One hidden turn or mirror swaps the rows below in pairs. Which row is each named row swapped with?
The rows were stretched afterwards, more along some directions than others.
Q_15: [  5.3  -6.8 -11.6 -11.5   2.5   4.8  -3.6  10.2  -0.1  -3.3  -4.8  11.7
  -2.9  -2.6   7.2   8.4 -10.9  -4.5  -1.9  13.2  17.6   3.5 -26.4  -2.8
   0.8 -15.3   7.0   3.6]
Q_788: [  4.4  10.0 -22.0 -13.2  18.8 -11.2  10.2  -6.6   5.5 -15.6 -16.0   7.1
  15.4  -7.5  -9.4   4.0  -5.3  10.5   7.6  12.6  20.5  -5.3 -13.1  13.2
  14.2  -8.1  26.7   4.9]
Q_523: [-13.3  -7.6   8.7 -37.2  -9.1 -16.3 -10.5   2.8   2.9 -13.1  -7.7  15.3
   2.7  12.0 -13.9 -14.3  -7.5  35.9   8.2  11.3  32.3 -10.5 -20.1   6.1
   6.8  -4.9  10.6   1.7]
Q_86: [-11.1  -1.7  17.8  -7.5  -6.4  21.0  -8.6  -1.1  11.2 -35.7   3.7   9.5
  15.4   7.3   3.2  -1.7 -34.4  18.7   8.7   0.8  14.0 -12.5   1.7   9.9
  16.5   3.2  16.4 -14.0]
Q_573: [ 19.6  -4.2  -5.7 -12.3   0.5  24.3   0.8  -0.8  -4.3 -16.7 -18.0   6.0
   7.1 -13.5  -3.7  10.2 -15.7   6.2  -0.3  -0.7  25.1 -11.5  -5.4  14.7
   3.3 -14.0  27.8  -9.2]
Q_987: [  2.8  -9.4  14.6  -2.5   0.6 -10.5 -37.3  12.0  -4.4 -52.2 -12.4  10.6
   3.2   8.3  -4.9 -10.2 -12.2  27.6  26.9   0.1   6.0  -1.9 -28.6 -13.4
   8.8  11.2   7.1   5.2]
Q_671: [ 13.4   2.4   6.5  -2.1  -3.7  12.9 -15.2   6.6 -20.2 -33.1 -12.4   3.7
   6.7   1.5 -16.6  18.0 -10.8   9.4   7.8  -1.4   7.7  -4.5 -10.2 -19.6
   3.4  -3.7  12.0  -0.1]
Q_772: [  7.0 -10.6 -13.1 -13.3   2.2   7.0   0.7  10.9   1.2  -6.8  -9.5  24.7
  -5.5  -0.4  22.1   5.1  -7.5  -1.3  -0.6  16.6   9.3   9.5 -15.3   1.0
   7.1 -18.9   9.9   1.6]
Q_893: [ -4.4   3.0   4.9 -23.4  -7.3 -15.4  -0.9   9.9   2.8 -16.2  -0.9  -2.7
  20.1   2.9   7.8 -12.4  -9.3  15.3  -2.6  15.6  37.3 -16.7 -30.5  28.6
  13.2  11.2  29.2  -6.2]
Q_97: [ -1.6 -22.9   5.9   4.3   7.9  -2.4 -11.7   7.4 -16.6 -23.1 -15.0  17.4
  -3.8  27.8 -11.4 -12.0 -13.8  19.3  24.9   2.8  11.3   6.5  -6.2 -18.6
  13.2 -11.3  -1.6  21.3]
Q_779: [ -2.4 -30.7   9.9  -3.6  12.2   2.4 -27.9   8.1 -21.3 -26.3 -20.7  13.1
  -2.6  19.9   4.5   2.2   2.1   5.2  22.5   9.2   0.3  22.3 -19.2 -17.7
   3.8   8.1  -3.2  11.9]
Q_189: [ -7.0  -3.5  -4.9 -51.4  -8.4 -15.6  -8.5  10.1  -7.2 -19.8  -7.0   9.9
  13.2   3.7  -8.8  -8.2  -1.9  16.4   6.6   6.3  31.1 -20.5 -16.4   8.6
   3.9   4.4   9.7 -20.8]
Q_39: [ -3.5   4.1  -4.6 -11.5   7.8 -14.1  19.8  11.5   2.1 -23.9 -17.0  20.5
  10.0  16.9  -0.9  -8.4 -13.0  26.1  -3.1   9.0  15.2 -12.5 -10.0 -10.4
  15.2   3.6  -0.9   4.8]
Q_701: [ -3.5 -11.9  19.3 -25.8 -10.9  18.1 -19.3 -15.0  -9.0 -42.5 -12.9   8.9
  14.6  11.2  -0.8  -1.8 -16.9  26.4   9.4   5.4  22.3  -1.4  -0.2   2.2
   5.8  -0.5   8.6  -6.3]
Q_205: [ -9.7  -3.9   0.1 -39.2  -4.3  -5.9  21.9  -6.2  22.0   2.9  -8.1   2.8
   7.5  -5.6   4.8  -6.6  -0.6  17.9 -16.0   8.6  36.7 -19.3 -26.5  37.4
   6.9 -12.6  26.3  -7.0]
Q_730: [  9.6  -8.8 -11.7  -6.9  17.6   5.7   8.2  -6.9   1.6 -18.4 -14.3  26.1
  18.2  -6.2 -14.3 -10.9 -10.1  15.2   9.9   5.4  15.1  -1.3 -17.7   9.3
  18.8 -15.7  16.4  11.7]
Q_708: [  9.3  12.7 -11.6 -11.4   2.2  -4.9  18.3   4.3  14.4 -19.4 -11.7  15.6
  15.3   1.6 -17.2 -14.4 -11.3  21.8   3.0   8.6  17.3 -22.2 -16.4  16.1
  23.9 -14.0  20.2  -0.6]
Q_465: [ -6.2  -0.8   3.7 -33.1   1.3  -0.5   7.7  13.7   4.6 -10.9  -8.4   0.2
  21.5  -4.2   5.7 -19.1 -18.1  21.9   2.4   7.2  35.0 -27.6 -22.5  36.3
  14.6  13.2  25.0 -14.3]
Q_535: [ -2.2 -15.2  10.5 -11.3   0.0  -0.7  15.0  25.0  24.3 -29.9 -18.7  18.7
   0.8   2.5  11.9  -6.4 -18.5  19.4  -3.6 -13.0  12.3 -14.2 -22.1  -9.8
  15.0   2.9  14.9  -0.1]
Q_363: [-17.1  -4.7   9.3 -53.0 -19.9  -7.7   4.8 -14.7   4.6 -14.8 -16.7   2.9
  10.3  -5.7  -2.4  -7.4  -6.0  30.7  -2.9  -4.5  27.8 -19.3 -19.0  18.7
  11.4 -12.0  16.8 -10.0]
Q_265: [  7.9  -0.3   0.1  -6.3  -6.8  -4.3   8.2  27.3  16.1 -41.6 -37.4  12.2
   2.1 -10.7  10.8  -8.7 -20.8  32.5  -2.0   2.2   8.8  -0.5 -21.8   5.7
  22.8  14.6  17.5  -2.1]
Q_263: [  2.8  -1.2  19.2 -12.8 -10.0   3.5 -11.8  -7.8 -20.0 -33.9 -16.6  10.8
  10.0   3.7   4.5  -1.0 -27.0  23.5  16.7   3.7  12.3  -7.4   4.7   2.9
  10.3   2.8  17.6  -6.5]
Q_410: [  4.4 -19.4  -4.5  -5.5   9.7   4.6 -10.5  -1.5 -19.1 -16.6  -9.9   6.4
  -7.5  26.6   5.4  -5.1   0.0  20.6  23.2   6.5   7.4   8.0 -12.6 -18.2
  13.8  -2.9  -3.7  10.0]
Q_711: [ 10.9  -6.1  15.1 -18.1  -3.1  18.6  -8.1   4.3 -23.8 -18.3 -20.3  19.3
   9.6 -14.4  -2.9  16.6  -8.2  -5.4   1.1 -12.2   2.9  -5.4 -14.2 -15.6
  -1.0 -15.1  24.8  -7.5]
Q_942: [  0.1 -17.9  11.3 -23.4  -5.9  17.1  14.5   9.4  22.1 -35.8 -25.6  15.6
   6.6  -0.6   9.1  -5.8 -23.4  31.6  -9.5 -15.8   9.9  -9.7 -31.0   0.8
  19.3  -7.1  20.4  -5.6]
Q_293: [  6.5  -4.4  -2.0  -5.8  -2.4   2.6  14.0  26.1  21.8 -40.0 -27.3  17.8
   2.8  -5.2   3.0  -5.1 -29.6  23.0  -1.4   0.6  15.8  -2.1 -23.7  -3.1
  18.0   3.1   7.9   0.7]
Q_845: [ -1.3 -15.5   9.8  -1.7   8.9  -5.7 -26.8   8.9  -6.4 -51.8 -21.1  14.5
  10.1   3.8  -4.1 -10.9  -5.4  22.3  31.4   3.8   7.1  10.0 -30.2 -11.3
  12.9  17.9   7.7   5.3]
Q_275: [-15.0  -1.4  12.6 -29.5  -6.4 -10.7   2.1  15.4  11.1  -4.2  -9.6  17.5
   5.2   2.1   0.8  -9.0  -4.9  18.6   0.0   8.7  30.8 -16.4 -17.1  26.8
  19.0  -1.5  36.3 -11.7]
Q_655: [  2.4 -19.1 -13.8 -16.5  -4.9  -1.0  11.1  14.3   8.7 -15.8 -10.9  25.8
  -3.6   0.1  28.2   2.7  -9.1   0.7  -0.2   9.8  18.0   8.2  -4.7   4.8
  13.2 -11.3   7.2   0.5]
Q_943: [ 10.4 -12.1 -27.4 -10.4   4.3   4.4   6.0  27.0   7.7  -5.0 -14.5  22.5
 -15.8   1.2  14.3   3.6 -13.5   0.1  -4.9   4.0  18.1   3.2  -0.7  -4.6
  11.1  -4.7  15.2  -3.4]
Q_327: [  1.8  -5.2 -21.8 -17.3  -4.4  -2.3   2.9  11.8  13.0  -9.0 -16.0  11.0
  -2.2   2.3  17.7  -9.7  -7.5   6.1  -9.6   9.0  26.7   7.7 -16.4   9.5
  16.1  -3.5  10.7  -2.4]
Q_501: [ -9.5  -6.0   4.9 -28.7   0.5  -3.2  19.6  -5.5  16.5 -21.1 -24.3  26.9
   8.3   7.6 -13.6  -2.1 -22.5  28.4  -7.2   2.1   9.5 -13.8  -7.6   0.4
  15.0 -22.0   9.0   6.4]
Q_95: [ 17.2  -6.7  -3.4 -27.1  -0.1  27.7  12.9  -1.1  -7.0  -6.8 -28.1  21.4
   0.7 -14.9  -5.9   9.6 -22.6   8.8  -2.0 -15.9  11.4 -10.5   2.0  -0.7
  11.9 -22.5  16.2 -13.3]
Q_408: [  4.7  -7.6  10.9 -11.4   0.8  10.3   4.6  29.6  18.4 -31.9 -19.0  17.5
   1.0   3.9   9.9  -4.7 -16.1  23.8  -7.2 -13.1  10.1  -5.6 -32.9  -9.3
  21.7   6.3  15.9  -7.4]
Q_424: [ -5.0 -32.0  12.1  -2.1   0.4   1.3 -19.1   9.1  -5.0 -18.0 -17.2  21.4
  -4.3  27.2  -8.8 -23.9 -14.1  18.6  18.1  -3.6  10.5  -0.4 -18.6 -13.8
  11.7  -2.5  -0.9  19.3]
Q_103: [-24.7 -20.1  11.8 -34.6   2.6   3.5  -1.6   2.0   5.4 -12.9  -4.5  11.7
  25.2  13.2  -5.5 -12.4  -6.1  31.0  -8.1   1.7  25.8 -17.7 -28.2  10.5
  15.2  -4.8  12.1  -7.1]
Q_886: [ -2.1   7.9   0.5 -12.0  -4.4 -11.7   9.8   7.5   8.3 -29.3  -5.1  28.1
  19.7  17.5  -1.7 -20.9 -24.4  29.8  12.7   1.5  17.3 -14.3  -9.3 -10.1
  24.5   1.2  10.1  10.2]
Q_117: [ -2.0   4.2  13.5 -19.9  -8.1   1.4 -14.1 -15.7 -11.4 -36.4  -8.4   6.5
  14.5   3.8  17.8   4.2 -10.2  24.8   6.1  11.1  19.4  -2.3   7.0  13.0
  12.5   0.8  18.1 -12.5]
Q_637: [  7.3  -0.1  -8.6 -10.5  -2.9 -17.5  23.3  -1.6   4.7 -19.3 -22.4  27.5
  -0.8  10.2   1.9  -3.4 -14.5  28.1 -10.0  11.9  15.6  -4.2   1.2   1.0
  18.3 -16.3   2.7  10.7]
Q_877: [-13.2 -18.5  10.4  -8.0   4.1   0.9 -15.9   0.4  -3.4 -17.2   1.3   4.2
  -6.3  35.3  -4.8 -10.1 -11.1  22.9  18.1  13.1  16.2   0.0 -15.5  -9.0
  13.2   1.2  -7.2   2.4]
Q_826: [ -1.7  -7.0   4.8  -6.3  -2.3  11.1  15.8  23.7  25.3 -29.6 -24.7  18.5
   4.9  -6.3   9.0  -8.4 -33.6  30.1  -6.0 -10.9  11.7  -9.6 -23.1  -6.5
  28.3   2.7  13.3  -4.0]
Q_576: [ -3.3 -29.8  13.8 -12.5   4.1  13.1 -25.2  -9.2 -18.1 -38.4 -19.5   3.3
   6.9  14.0  -1.0 -11.0  -3.0  20.1  16.0   7.9   5.0  10.9 -21.4  -7.6
   3.0   4.8  -1.9  21.2]
Q_531: [ -0.2  -6.2 -18.7 -18.9   1.2   0.1  19.6  -4.4   7.5 -13.6 -13.5   5.7
   2.1   1.2  16.0   3.9  -1.2  -0.9 -10.9   9.1  21.5   8.0  -7.8  12.9
  12.0 -21.4   8.9  -2.0]
Q_679: [  8.7 -29.6   3.4   1.4   7.2   7.6 -12.5  12.1 -18.6 -25.8 -21.4  11.9
  -3.3  15.6  -8.1 -11.6  -7.1  25.9  28.9   6.0  10.3   7.1 -15.8  -9.6
  18.4  -2.1  -1.5  19.2]
Q_456: [  9.5  -8.6   0.3  -7.2  -9.3  12.9   4.6  22.3  20.2 -25.2 -33.1  18.3
  -0.5  -6.6   6.3 -14.1 -37.4  36.5  -5.2  -3.4   9.9  -2.6 -31.4   4.9
  22.7  -1.6  11.5  -1.5]
Q_315: [ -4.0 -17.6   0.5  -2.2  11.3  -6.0 -16.8  15.4   3.6 -48.1 -22.6  16.6
   5.5   2.6  -8.6 -12.1  -9.4  15.1  30.3   4.0  10.7  -1.1 -25.4 -19.4
  10.2  10.0  -0.3   3.3]
Q_848: [  1.0 -19.3   0.4  -0.6   4.5 -11.4 -27.9   8.8  -2.2 -37.3 -10.2  19.6
   5.4  14.9   4.4  -9.5  -4.3  10.0  29.1  -1.3   8.3   9.5 -28.3 -17.9
   8.5  15.8  11.4   2.8]
Q_85: [ 16.0  -9.0   6.8 -20.8   1.0  28.1   3.8   1.1 -10.3 -14.0 -20.6  19.9
   8.2 -11.3  -9.2  13.0  -8.3  11.1  -5.0 -13.2  10.9 -14.1  -8.2   1.2
   9.7 -24.4  25.4 -12.6]
Q_590: [-15.0 -11.8   5.1 -43.3 -14.7  -4.6  -4.2  10.4  11.9 -17.1   0.7  12.9
  10.0  16.0 -18.2 -23.0 -24.1  34.6   5.7  -3.9  33.9 -26.8 -19.7   9.6
  21.1  -1.6  12.2 -20.2]
Q_193: [  3.3 -18.2   9.1   6.0   9.2  -2.7 -21.3  10.3  -1.7 -54.8 -19.5  11.0
   9.1   7.1 -19.1 -14.4 -18.7  23.9  36.5   0.2   9.4  -0.2 -27.4 -13.8
  10.6  12.6   2.8  13.3]
Q_51: [  8.6 -16.7 -24.2 -12.6   5.5  10.9   4.3  14.9   5.7  -1.5 -23.1  14.4
 -11.0 -11.9  18.4   7.4 -24.0   1.5   1.2  -2.0  10.3   6.7  -8.6   3.2
   8.4 -10.5   5.9  -5.7]
Q_382: [  6.3   0.7 -17.2  -1.6  -7.5  10.1   1.7  16.1   6.3  -6.3  -1.2  16.5
  -3.5   2.0  11.0 -19.0 -28.1   7.2   2.7   3.6  17.7  -2.2 -15.8   8.3
  11.4   1.0   8.8  -2.6]
Q_282: [  5.6 -12.6  10.0 -18.0   0.4  25.2  -6.6  -0.3  -6.1 -16.9  -0.1  14.2
  18.5  -6.2   4.0   3.3 -18.7   8.1   6.6 -23.6   1.6 -22.4  -2.8  -8.2
   3.1  -2.2  15.1 -11.9]
Q_23: [ 12.7   2.4  -5.9 -29.0   0.2  26.6   5.9  -3.7  -7.5 -18.7 -17.6   8.7
  16.3 -19.7  -3.1   9.9 -12.2   5.0  -0.1  -6.0  18.0  -5.9  -9.2  12.4
  14.3  -9.6  30.9 -26.0]
Q_514: [  5.7   0.5  11.8 -12.8   4.5   6.0 -17.7 -12.8 -20.2 -29.6 -16.7   8.9
  12.9  -0.5   7.5   2.9  -7.7   8.5  18.0  14.1  14.9   6.5   1.8  11.3
   9.7   4.3  18.7  -3.6]
Q_98: [ -2.0 -13.5  16.1   3.6   2.0 -13.3 -28.2  10.7  -3.6 -50.5 -20.0  15.3
   4.4   6.7 -13.3  -4.9  -4.5  19.6  22.7   8.9   2.6   0.1 -25.6 -15.9
  10.4   6.3   7.3   7.0]
Q_272: [  4.3   4.7 -19.8 -14.0  15.2  -4.5   3.9  -3.9   3.4 -24.5 -13.7  13.7
  20.3 -13.9 -16.4  -8.2 -10.3  12.2   8.0  15.0  14.8 -16.1 -20.5  15.0
   5.8 -11.8   8.6   0.5]
Q_872: [ -8.5   8.9  11.1 -21.0  -6.9   9.0  -6.5 -10.4  -4.9 -28.4 -10.0  -6.3
   8.0   4.6  11.1  -4.5 -19.8  29.5   8.1   5.9  19.1  -8.2   8.1  17.8
  23.5   7.8  19.7 -28.6]
Q_256: [  1.0 -24.2   8.1  -4.5   4.2   1.0 -16.6  20.0   3.4 -47.4 -23.7  27.3
   9.8  -2.5  -5.8 -14.9 -19.4  20.6  29.8 -16.9   0.2  -0.5 -25.5 -20.4
  13.1  14.9  13.7   7.1]
Q_277: [  2.9   3.1  -9.3 -30.0  -3.0  -0.4  11.2  26.6  12.1  -4.6 -16.2   4.5
   6.2 -12.2  -9.3 -19.7 -29.1  27.9  -6.2   4.4  36.8 -25.1 -19.8  30.8
  19.2  -0.4  25.4 -19.3]
Q_122: [ -5.9   5.7  -5.2 -31.1   5.0 -11.6  21.8   5.1  15.1   0.9  -9.3   3.4
  12.0  -9.0   4.7 -13.7 -12.0  17.7  -8.0  10.9  35.6 -20.1 -16.7  36.8
  16.3  -6.6  30.9  -9.7]
Q_228: [-12.3   1.2 -15.2 -29.2  -6.7 -31.3   4.4   1.0   7.2  -4.7  -3.5   3.3
   7.3   2.3  10.0   6.6   4.2  13.8 -19.2  21.8  32.1 -22.2  -9.5  27.6
   3.1 -13.2  16.9 -16.6]
Q_955: [  3.2  -8.5   5.8  -1.7   1.2   2.9  10.4  24.0  14.2 -39.7 -39.4  12.6
   1.4  -7.5   3.4 -10.0 -23.9  27.2   1.2   5.5  11.0  -7.1 -29.0  -5.6
  15.6   2.4   1.0   6.7]
Q_232: [  0.9  -7.5  11.9  -8.5   3.4  -5.6 -26.2  17.8   1.3 -52.2 -22.5   5.2
   7.8   1.9 -14.3 -13.8  -8.0  35.4  20.8   9.4  12.5  -0.1 -30.6  -8.1
  15.0  11.4   8.6   5.2]
Q_814: [  8.8  -8.7  -1.0  -8.1  -4.7   2.5  15.2  24.2  17.1 -28.6 -35.6  23.2
  -5.1 -13.8   7.5  -2.7 -29.1  24.7  -4.3  -8.4   7.3  -7.5 -23.0  -1.5
  16.2  -4.9   9.8  -2.4]
Q_446: [  7.0  -1.3 -15.5  -5.9  16.5  -1.8  11.7 -13.7   3.6 -26.0 -22.5  11.6
  15.9 -18.7 -16.5   0.6 -12.9  10.8  12.0  15.0  12.9  -1.1 -22.2   8.5
  10.6 -17.4  20.2  10.7]
Q_7: [-12.1  -7.4   8.4 -45.2  -3.7 -19.1   3.4  -2.7  -5.4 -15.7 -12.4  10.4
   8.5  12.7 -14.5 -10.7   2.5  25.9   1.0   3.9  25.6 -12.5 -16.9  -0.5
   7.9  -8.2   8.0  -3.7]
Q_800: [  8.1  14.1  11.0  -7.3  -4.0   3.5 -17.3  23.9 -10.8 -26.1  -7.0   8.2
   9.7   6.9   9.3   6.0  -6.5  22.2  -4.4  17.5  10.5  -2.9   1.9   1.5
  14.9  17.1  18.3 -16.7]
Q_563: [  6.7  -5.0  -0.7  -3.6   2.7 -15.2 -32.5  12.1  -6.9 -50.7 -15.7   9.1
   4.5   5.9  -1.7  -4.7  -7.2  26.5  27.1  10.3  14.0   6.5 -24.7  -8.3
  11.8  12.0  21.6   2.1]
Q_530: [  0.6 -10.1   3.1  -0.7  -6.8  -1.8 -23.4   4.9 -22.8 -27.0  -2.2  10.3
  -1.5  30.4  -3.7 -19.1  -4.4  14.4  20.7   6.2   9.7   9.8 -21.1 -20.8
   4.6  14.1  -7.4  11.4]
Q_937: [-17.2 -13.7  15.2 -40.2  -5.3 -19.7 -10.6  -4.7 -10.4 -31.3  -1.9   0.9
  19.9  17.2   2.1 -14.6   4.9  13.2   8.2   3.3  28.7  -9.7 -22.6   3.1
   1.9  16.2  10.3  -7.1]
Q_816: [ -5.7  -3.2   0.0 -12.2   1.2  -9.4  27.2  -0.4  12.6 -26.4 -25.6  24.3
   0.8  11.1  -6.9  -3.8 -25.0  32.5  -2.2  10.8  12.6  -3.8  -4.8  -9.4
  22.2 -12.2   5.9   6.3]

Swapped with Q_826: Q_98
Swapped with Q_122: Q_7
Swapped with Q_535: Q_232
Swapped with Q_39: Q_272
Swapped with Q_446: Q_816
Swapped with Q_671: Q_86
Swapped with Q_943: Q_576
Swapped with Q_277: Q_937
Swapped with Q_363: Q_275
Swapped with Q_51: Q_779
Swapped with Q_563: Q_942
Swapped with Q_730: Q_637
Swapped with Q_814: Q_845
Swapped with Q_85: Q_117
Swapped with Q_531: Q_97
Swapped with Q_701: Q_573
Swapped with Q_15: Q_877
Swapped with Q_103: Q_228

